In the rows, zero is written as 128.
Turns, then the turns between two rows, first turn first; the first pair answered:
z940:
[165 120 117 177 139  92 196  91 109 161 125 193  96 145 124 149 149 121
  80 137 145 146 158 134 125  97 164 111] -> [161 137 105 175 143 100 165 102  99 138 135 157 174 114 156 135 150 179
  87 142 130 118 146 165 137  77 128  58]
[121 137 131 147 110 115 132  97 107 136 118 122  98 140 160 165 138 159
 127 138 120 136 166 168 141 122 162 156] -> [119 140 127 146 111 118 124 100 104 129 122 118 116 133 168 161 139 168
 131 143 116 130 162 176 142 117 156 144]
[ 99  94 152 124 127 148 137 111 189 157 117 139 134 128 136 109 130  89
 110 122  86 123  87 128 175 112  68 145] -> [100 106 153  96 122 136 128 140 184 152 121 138 141 124 155 109 142 109
 147 118  73 118  98 129 155 108  56 112]
[148 119 136 128 127 123 107 116 158 137 137 139 114 146 116 124 117 100
  99 119 123 132 140 105 132  99 135 126] -> [145 129 133 118 126 126  90 125 151 124 145 127 143 132 133 117 117 125
 108 121 112 118 135 117 131  91 120  99]
z888:
[ 75 129 124  70 140  96 101 213 128 113 112 121 102 147 161 121 178 119
 179  98  98 138 142 152 104  88 134  88] -> [ 96 124 130  83 124  89 116 204 112 122  86 128  71 145 153 134 186 124
 184  99 108 143 135 159  90  98 165 114]
[179 151 147 129 119 111 162 155 136 125  90 174 119 132 124 109 120 123
 130 146 105 165 110 111 142 137 120 168] -> [177 147 133 135 126 112 153 147 144 122  95 172 134 133 114 102 120 128
 118 146 109 167  96 115 154 136 120 175]
[155 133  89  70 144 132 147 101 127 139 109 170 125 133 157  98 135 114
 151 126  92 146  84  95 162 162 107 106] -> [154 135  91  68 141 131 153 100 124 140 108 174 120 131 155 103 136 115
 156 126  93 144  89  95 159 162 110 106]
z164:
[142 130 137 129 121 133 158 135 122 157 127 146 123 117 108 135 152 183
 134 129  97 121 112 128  88 125 129 136] -> [135 135 138 118 119 130 158 146 125 161 132 154 124 122 109 131 157 176
 144 128  92 118 117 124  86 127 125 133]
[106 148 151  92 135 125 142 155 160 139  99 162 120 110 150 111 101 158
 164 121 147 108 147 129 102  85 125 134] -> [100 149 159  97 137 135 144 150 160 137 102 155 129 109 157 115  93 153
 156 123 143 106 153 129 108  82 117 125]
[115 132  88  79 138  81  93 154 140 130 155 125  97 143 105 120 191 137
 140 113 136 141  81 127  93 113 164 121] -> [102 144 105  59 148  90  95 165 149 129 172 122 111 151 118 121 182 114
 139 112 118 136 105 117  97 106 138  97]
[ 90 143 122  66 147 113 104 177 153 121 168 135 150 128 133  91 140 105
 164 114 119 127 142 112 131 138  97 103] -> [ 85 145 135  87 157 137 108 159 151 117 168 118 176 125 145 100 118  94
 134 121 109 115 154 120 149 126  83  91]
Then:
Each pair is two turns apart.
[131 107 109 107 132 100 109 147 131 131 134 143 102 136  99 123 149 130
 149 110 143 149 107 112 125 143 140 166] -> [126 116 106  94 130 100  95 159 126 121 138 134 125 122 118 116 154 154
 166 111 135 137 107 122 124 135 124 138]	z940, z940
[124 119 102 121 145 118 125 130 112 130 146 140 124 140 117 115 153 131
 154 120 116 131 123 139 116  99 130 132] -> [116 124 109 121 152 128 124 130 113 130 152 137 140 139 127 117 143 118
 145 120 107 128 135 139 122  93 117 122]	z164, z164
[112 104 126 132 138 131  84 109 138 113 132 104 146 130 122 102  95 135
  92 151 120 126 113 150 159 133 129 153] -> [115  96 133 121 131 120 106 114 141 131 129 131  94 148 109 112 104 102
 103 142 123 142 125 129 140 152 150 174]	z940, z940
[135 121 121 144 125 132 127 113 138 132 113 124 115 126 118 143 121 119
 103 136 146 135 114 130 131 136 137 149] -> [124 139 118 108 127 120 107 148 140 124 126 120 137 118 145 135 134 139
 142 132 128 122 125 131 119 128 109 107]	z888, z940
[134 136 137 197 140 137 139 123 119 146 100 101 124 112 103 140 115  98
  79 134 146 116  93 132 155 133 139 156] -> [140 166 141 145 119 115 128 178 102 134  91 103 128  94 146 141 148 159
 160 126 127  95 110 146 111 131 123  97]	z940, z888
[113 110 117 141 135  89 130 102 148 138 131 127 180  96 127 120 168 149
 158 151 121 127 104 156 157 104 137  98] -> [118 102 134 126 133  80 163 110 159 160 121 158 114 124 110 142 168  98
 173 143 123 145 132 129 136 124 159 124]	z888, z940
[100 135 121 129 132 142 135 133 131 123 145 126 143 137 142 121 115 115
 116 134 116 127 124 117 139 126 118 113] -> [101 132 123 129 133 141 140 131 135 127 148 128 135 143 134 126 112 104
 109 131 122 132 124 116 141 129 123 122]	z940, z940
[159 147 154 150 144 144 140 147 115 112 110 107 137 121 154 118 120 100
 117 139 136 110 169 134 105 126  81  88] -> [174 140 142 175 135 147 144 127 100 114  89 103 128 111 141 121 124 129
 105 147 154 115 142 147 106 132 106 113]	z164, z164
[171 106 105 144 114 136 142  95 131 131 123 117 120 142 129 114 103 148
 101 101 143 117  99 139 129 131 118 158] -> [170 107 110 126 110 124 153 112 138 139 120 136  84 158 127 119 112 133
 129  95 143 126 112 125 108 138 127 161]	z940, z940
[ 82 131  92  88 160 119  90 126 180 121 173 116 192 153 121  72 119 112
 131 114 114 122  94 124 167 119 103 106] -> [ 90 138 118  52 143  99 115 156 178 142 163 151 120 171 126  96 135  88
 189 103 108 133 132 101 120 136 122 105]	z164, z940
[132 158 146 109 115 120 130 150 108 126 113 126 126 121 162 135 133 138
 181 136 102  92 150 126  90 121 121  82] -> [143 150 141 118 106 112 139 147 101 135  96 132  99 121 153 143 140 145
 184 138 116  98 144 127  81 131 143 105]	z888, z164
[139 132 139 119 104 119 155 125 105 146  98 154  70 131 127 146 137 116
 160 135 133 142 159 128  82 156 179 142] -> [135 153 134 104 106 119 125 148  93 123 105 125 130 105 162 134 144 166
 182 138 116 119 156 150  82 135 143  91]	z940, z940
[114 125 134 129 143 110 136 137 144 124 148 110 149 131 116  97 111  98
 112 131 137 153 133 124 156 126 115 152] -> [114 129 138 119 138 104 143 145 144 128 144 121 126 140 118 104 119  91
 133 127 132 153 139 116 144 134 120 153]	z940, z940
[106 156 109 136 157 135 104 126 131 122 168  96 219  92 150 126 124 149
  90 130 105 112 119 162 165 110  69  83] -> [140 180 164 114 115 133 157 150  98 135 122 123 137  91 183 177 139 144
 152 134  82 110 185 154  96 129  98  59]	z888, z888
[119 130 145  83 146 113 152 184 141 135 150 148  84 138 132 138 147  79
 168 117 109 135 162  92  99 142 117 103] -> [131 106 115 181 158 154 132 100 128 119 139  98 163 103 109 128 113 126
  50 139 144 127  94 134 168 125 130 148]	z888, z940
[123 156 134  96  96 130 128 161 116 120 130 124 153 106 167 131 136 149
 166 124 101 100 152 139  89 113 119  90] -> [153 135 122 132  77 117 139 138 102 128  98 134 113 101 138 142 148 173
 152 127 134 114 114 147  84 128 170 146]	z888, z888
[144 132 157 131 100 113 119 143 131 141  99 155 108 117 149 145 126 142
 162 140 135 123 148 143  95 124 137 125] -> [134 113 140 173 119 131 108 102 142 140 116 138 145 120 125 131 104 128
  93 144 151 128 122 146 144 117 133 155]	z940, z888
[124 153 122 111 132 122 113 152 133  97 129  88 175  85 162 147 149 184
 149 131 135 105 140 155 144 121  95  61] -> [145 119 144 141 121 119 177 119 140 139 102 140  54 125 109 184 142  97
 125 121 164 153 161 116 125 159 168 151]	z888, z940
[157 116 140 125  94 112 158 139 111 147  79 160  38 136 117 139 151 144
 153 138 139 137 132 129  88 140 198 150] -> [118  92  75 150 137 118  97 114 149 129 129 129 125 138  78  84 136 149
  81 134 160 141  60 136 165 128 168 180]	z888, z888
[113 110  97 167 173 117 110 142 154 138 146 125 139 124 118 117  82 121
  58 122 153 152 110 103 176 136 151 179] -> [ 95 139 118  89 171 103 100 208 160 132 168 136 137 132 158 113 100 120
 141 113 110 136 160  91 138 129 111 102]	z888, z940
[185 140 157 118 115 103 153 140 103 100  94 116 118  95 175 161 151 150
 156 139 135 124 140 145  98 112 128 134] -> [188 118 147 137 119 100 162 123 111 112  94 132  89 110 138 160 148 122
 132 135 154 147 124 129 105 128 152 182]	z940, z164
[137  97 128 163 160 139 153 108 148 154 138 137 103 140 111 132 115  79
 106 142 143 160 139 128 160 135 150 154] -> [129  95 120 162 164 140 145 109 152 149 143 133 116 141 108 126 114  79
  99 143 148 159 129 131 166 129 143 150]	z888, z164
[118 137 136 112 139 101 109 149 121 108 132 114 135 114 133 127 145 123
 141 138 120 112 115 120 126 129  86 123] -> [125 121 143 138 143 108 130 122 121 121 120 126  99 128 111 142 135  93
 113 137 137 128 116 113 131 139 109 162]	z888, z940
[144 141 173 108  98 117 168 137 115 145 106 152  71 132 150 155 130  98
 172 130 110 135 185 108  83 131 151 122] -> [149 103 109 169 108 109 143  94 125 144 105 142  88 127  89 131 132 128
 110 131 161 156  92 127 129 141 183 205]	z888, z888
[142 115 140 197 131 155 103  97  91 102 124  91 185 104 141 114 106 130
  65 142 129 115 144 139 161 105 117 132] -> [139 112 121 191 134 148  89 106  95  99 131  88 194 102 137 100 116 144
  72 139 133 117 126 141 165 107 117 135]	z164, z888
[111 120 155 117 139 158 139 117 152  96 155 148 153 141 135 106 103  93
 120 126 132 115 164 109 155 124  87  97] -> [140 125 176 123 115 150 171 113 125 109 113 165  94 139 138 138 116 102
 147 126 138 120 179 107 120 139 126 111]	z888, z888
[152 149 105 158 107 101 149 132 101 118  98 114 109  91 125 129 155 143
 178 152 117 156 116 122  92 168 171 137] -> [132 138  84 188 130 120 123 102 117 108 122  87 170  88 109 106 133 138
 117 157 125 158  87 129 146 151 147 146]	z940, z888
[114 121 128 132 149 133 121 116 147 146 146 134 117 131 116  97 117  84
  92 123 127 146 155 118 163 133 114 149] -> [122 151 147 100 131 128 116 148 125 135 133 130 124 116 156 105 129 124
 145 123 101 126 178 131 129 127 100  92]	z940, z888
[ 83 170 141 135 161 139 108 145 165 130 156 127 183 181 132  91  84  58
  79 128 115 166 102 104 160 113  97 127] -> [105 194 175  85 131 118 132 197 139 138 126 152 123 181 167 122 115  76
 169 122  94 161 148  98  95 125 110  88]	z940, z888
[104 101 168 124 133 152 148  98 143 152 146 158  87 167  91 135 109  31
  98 127 120 153 174 105 128 145 117 130] -> [109 140 184 114 125 170 124 112 108 124 139 115 162 126 157 136 108 102
 121 141  88 110 190 139 122 116  73  42]	z940, z888
[132 163 146 127 122 170 156 129 106 126 109 123 124 136 137 157 114 110
 114 126 105 137 179 127 132 131 129 114] -> [147 155 134 138 115 160 163 119  98 130  92 129 103 131 122 161 122 123
 115 127 122 147 158 131 132 138 155 141]	z888, z164
[127 117 113 122 127 121 125 117 118 134 113 135 118 124 105 133 139 151
 126 128 138 130 115 131 141 135 152 144] -> [118 123 109 114 130 124 115 127 120 122 122 123 146 115 118 127 138 161
 130 129 131 120 113 134 147 130 135 124]	z940, z888
[128 143 127 115 143 125 143 147  99 128 126  91 141 160 117 144 130 175
 153 141 123 106 152  91 101 106 119  77] -> [126 135 120 150 151 142 137 117 100 125 128  76 169 153 108 140 113 174
 106 147 130 106 131 102 130 101 119  94]	z940, z940
[119 103 140 148 144 146 158  85 157 141 144 143 107 156  89 135 102  49
  65 130 140 155 135 110 153 123 138 182] -> [108 104 130 141 153 147 143  87 165 135 160 135 128 157  90 122 101  50
  62 128 138 152 129 109 162 115 123 177]	z164, z888
[121 127 106 110 109 125 154 133 144 165 130 157  92 130  98 103 147 105
 136 115 152 110 123 120 135 162 136 153] -> [110 144 112 111 118 152 128 129 143 142 148 120 170 112 130  91 132 129
 113 125 135  87 126 142 161 139  95 105]	z940, z888
[118 177 142 138 124 152 150  94 129 125 101 127 117  75 142 136 145 157
 130 154 137  91 128 130 112 102  86 149] -> [120 167 133 143 123 142 157  92 130 134  96 145  86  84 121 136 153 145
 126 150 153 107 120 124 109 112 109 180]	z940, z888
[115 112 120 119 128 132 154 118 178 149 158 134 146 136 126 125 152 114
  63 110  98 140 160 145 178 124  95  97] -> [127 116 141 129 117 143 170 108 163 151 141 131 138 130 139 145 149 120
  63 116  94 137 174 151 168 122  99  90]	z888, z164
[155 132 114 152 144 130 125  96 105 135 129 111 140 129 128 116 143 153
 106 148 146 114  95 130 141 122 133 137] -> [148 147 131 103 136 113 128 138 108 136 137 127 118 137 146 118 160 147
 166 138 126 112 127 117 110 121 124 102]	z940, z164
[105 141 124  91 137 113 114 156 135 126 144 131 162 136 145 110 134 132
 163 139 109 124 141 136 120 128  92  93] -> [138 137 133 108 113 107 141 145 112 144 104 149 104 132 139 138 149 145
 182 141 126 132 142 138  90 150 138 122]	z888, z888
